Each path below is one point turned by a fixed rotation once a step. After each direction that follows a path, write how fast that rotation turns it, in degrees a step (0 if it stays still).
Each turn is a multiple of 5 degrees from 10 to 175, or 0.
Each row of a path follows its step; steps can be skipped.
Rotation 1:
step 0: 7; -18; 5; 30; -56; -36; 7; 35; 9; -23; -20; 25; -27; 13; 10; 15; -22; 13; -10; -19; 21; 22; -14; -32; 3; 12; 5; 26; -42; -23; 17; -11; -30; -6; -46; 31; 7; -7; 9
step 1: -48; -27; 26; 30; -11; 10; 11; 15; 1; 25; -48; -12; -19; 19; 17; 20; -23; -10; -31; -29; -3; -12; 23; 7; 13; -10; -6; 2; 36; -34; -14; -24; 36; 4; -4; -33; -21; 32; 25
step 2: 18; -25; 3; -23; -3; 3; -8; -16; 11; -7; -13; -8; -17; 16; 22; -10; -13; 6; 0; 45; -25; 42; -38; 16; -27; 42; -29; -17; 17; -21; 10; 26; 70; -12; 0; 16; -14; 19; 11
step 3: -39; 20; -36; 8; 1; -5; 12; 17; 11; -56; 10; 2; 15; 29; 15; 15; -12; 38; 29; 0; -39; -27; -27; 23; 18; -13; -35; -22; -41; -3; -30; 3; 11; -30; -3; 2; 1; 9; -20
step 4: -11; 5; -8; 17; -26; -8; 20; 52; 0; -43; -33; 44; -22; -9; 22; -16; 11; 17; 17; -24; 5; 24; -10; -47; 25; 23; 19; 23; 6; 15; 24; -4; -11; -14; -43; 9; -1; 2; 31
step 5: -16; -16; 39; 14; 0; 32; 48; 16; -8; 20; -36; -10; 10; 15; -12; 6; -5; 34; 1; -29; -3; -42; 1; -1; -14; 15; 16; -9; 50; -10; -12; -15; 22; 2; 19; -24; -34; 32; 44
step 6: -2; -14; 12; -52; 0; 26; 12; -44; 22; 10; 14; 3; -15; 2; 21; 10; -14; 32; 21; 27; -9; 21; -42; -15; -36; 41; -27; 10; 29; -5; 9; 45; 8; -35; 6; 16; -3; 25; -9
step 7: -36; 9; -34; 6; -15; -20; 22; 5; 39; -17; 41; -15; 19; -7; 19; 10; -23; 59; 25; -1; -4; -23; -9; 11; 1; -14; 12; 2; -51; -19; -17; 4; -14; -41; -19; -24; -27; -11; -17
step 9: -1; -17; 37; -13; -26; -7; 35; 24; -5; 42; -30; -39; 16; 16; -5; 6; -24; -3; -5; -6; -11; -29; -19; -8; -36; 1; -3; -47; 3; -20; 23; -15; 13; 13; 23; -38; -11; 33; 42
step 10: -3; -3; 10; -43; -47; 13; -7; -23; -14; 8; -7; -2; -24; 0; 11; 8; -38; 24; 20; 25; -13; 32; -14; -22; -12; 4; -56; -22; 12; -14; -11; 42; 13; -22; 2; -7; 22; 12; -52
7; -3; -5; 3; -4; 1; 13; 5; -4; 12; 12; 14; -7; 15; -3; -9; 8; 5; 3; 10; 6; 18; -1; 6; -8; 8; -1; 1; 3; -3; 18; -10; 0; -3; -9; 3; 9; -6; -5  175
2; 1; -1; 0; 11; 8; 1; 9; 8; -17; 8; 3; -9; -3; -15; -13; -1; 13; 8; 4; -2; -9; 6; 0; 1; 1; 8; -1; 17; -3; -3; 11; -5; 7; -1; 2; 18; 11; 7  45
-3; -4; 5; -2; 4; -3; 11; 9; 6; 10; 2; -15; -6; 8; -5; 5; -6; -8; 2; 2; -11; -3; -10; -1; 1; -11; -8; 1; -6; 13; 2; 8; -16; -8; -7; 23; 7; 7; -4  110
-1; 8; -1; 13; -4; -3; -10; 3; 1; 2; 13; 8; -2; -9; 9; -3; -6; 8; -1; -7; 4; -12; -19; 2; 4; 6; 5; 2; -12; 9; -7; 0; 6; -5; -8; 1; 17; -5; -17  95
7; -4; 6; 10; -9; 3; 1; -5; 2; 1; -8; -4; 6; 13; -24; 3; -2; 16; 8; 3; 1; -4; 8; 3; 1; -3; -5; -4; 0; 6; -21; -13; 2; 1; -8; 0; -8; -6; -13  160
5; 1; -4; -5; -9; -8; -1; 3; -2; -9; 7; -3; 6; 12; 5; -21; 5; -8; -2; 0; -4; -9; 0; -13; 5; -7; 0; 15; 5; -17; -10; -8; -7; -18; 3; 4; -1; -8; -3  95
7; -4; 0; -3; 2; -9; -10; 0; -12; 15; 4; 7; -18; -1; -3; 0; -16; -5; 1; -2; 0; -5; -7; -1; -13; -5; -3; -1; 20; 8; -9; -10; 5; -10; 5; -6; -4; 9; 9  90
13; 2; -11; -5; 8; 18; 1; -9; 7; 2; 1; 8; 4; 2; -9; 0; -13; 1; 1; -13; -7; 6; -20; -6; 2; -8; -15; -3; -7; -14; 2; 0; -4; 6; 5; -3; 1; -8; 5  100
Rotation 2:
step 0: 29; 17; 4; -29; -9; 6; 29; 17; -2; -16; -17; -17; 4; 46; 65; -24; -22; 16; -29; -7; -6; 1; -13; 47; 9; -38; -13; 20; -29; 2; -6; -11; 33; -3; -21; -15; 40; -39; -10
step 2: -12; 49; -12; -11; 7; -20; -29; 6; -13; 39; 15; 35; 5; -19; 23; 30; 34; -3; 22; 11; 31; 1; 4; 11; -2; -19; 55; 59; 31; -9; 23; -17; -15; 12; 9; -5; -5; -15; -42
step 3: 3; -23; 11; -40; -4; -25; 19; -19; 39; 14; -57; 23; 21; 10; 10; 55; 29; 18; -6; 7; 21; -8; -35; 13; -14; -6; 2; 12; -9; 28; 13; -16; 15; -3; 45; 13; -10; 47; -30
step 4: -6; 20; -8; -24; -15; 17; 34; -51; -38; 43; -16; -31; 19; -6; 9; 20; -24; 14; 7; 14; -1; 20; -36; 37; 7; -1; -6; -41; -13; -13; 20; 1; -36; -3; 14; -25; -31; 40; 31
step 5: -18; 39; 4; 1; 18; 11; -1; 2; -46; -57; -7; -17; 9; -40; 3; 12; -3; -9; 29; 41; -37; 4; -21; -20; 25; -32; 18; -28; 40; 1; -18; -3; 3; 0; 34; -6; 32; 36; 13
step 6: 53; 15; 26; 34; 17; 44; -10; 38; -9; -4; 21; -2; 23; -8; 1; 18; 34; 6; -31; 36; -20; -6; -2; 18; 4; -33; -15; 10; -21; 27; -53; -34; 9; -28; 29; -10; -16; -4; 4
step 7: -16; -77; -14; 6; -38; 39; -19; -11; -38; -9; 12; -8; 22; 54; 25; -4; 11; -16; -7; 32; -19; -46; 26; 10; -4; -10; -6; 11; -8; -2; -4; -35; -12; -18; -17; -7; -10; 13; -8
step 8: 13; -15; 15; -28; 3; 0; -32; 2; -15; 44; 37; 0; -12; 36; -17; -3; -17; 0; 57; 25; -6; -31; 23; -46; 5; 4; 16; 24; 19; -55; -19; 32; -7; -8; 31; 15; -21; 15; 7
step 9: 54; -7; 25; 9; 30; -34; 0; 3; 0; 9; -37; 6; 28; 17; -33; -19; -22; -14; -1; -8; -42; -10; -22; -26; -64; -16; 37; 29; 14; -13; 31; 2; -4; -9; 24; -9; -3; -9; -27
step 10: 26; 5; 14; 34; -23; 8; 36; -43; 16; 6; -5; -23; 59; 17; -45; -36; -8; 7; -23; -22; -13; -33; -14; 15; 7; 37; 6; -3; -14; 20; -4; 19; -2; 44; 3; 32; 0; 36; -3
-14; -6; -1; -2; -6; -13; -7; 9; -3; 5; 4; -7; -9; 8; -6; 17; 4; -1; 8; -3; 4; -15; 11; 4; -10; 3; 2; 10; -1; 3; 12; -1; 8; -3; 10; -3; -20; -6; -4  65
-14; 9; -2; -19; 11; 8; 2; -3; 1; 1; -5; 3; -6; -6; 13; 0; 13; 13; -4; -15; 3; -11; -1; 6; 3; 1; 2; -9; -1; 2; -2; -7; -14; -4; 14; -8; 6; -6; -7  25
0; 3; -4; 8; 2; -2; -12; -9; 11; -9; 2; 0; -7; 7; -9; -16; -9; 14; -11; -10; 2; -7; -4; -15; 6; 2; -5; -9; 7; 2; 4; 5; 1; -2; -8; 4; -15; -15; -9  20
-2; 5; 6; 14; 1; 6; 8; 13; 1; -10; 8; 4; -1; -4; 3; 8; 11; 8; -12; -5; -11; 3; 0; -2; -3; 6; 4; 14; 2; 4; 3; 7; -15; 6; -9; 2; -9; 16; -17  95
4; -6; -1; -1; 8; -2; 6; -12; -2; 0; 0; 3; -24; 12; 8; 9; -13; 2; 5; -4; -4; -1; -6; 7; 7; 3; -21; 7; -1; -17; 0; -6; -1; -7; -3; 5; 2; 12; -6  90
3; 6; 3; -10; 1; -10; 12; -9; 7; 9; -3; 4; 13; 6; 2; 1; -2; -14; -13; -9; -4; -9; 8; -3; 8; 7; 14; 16; 3; -16; 3; 2; 0; 0; -4; 13; 3; -11; -4  45
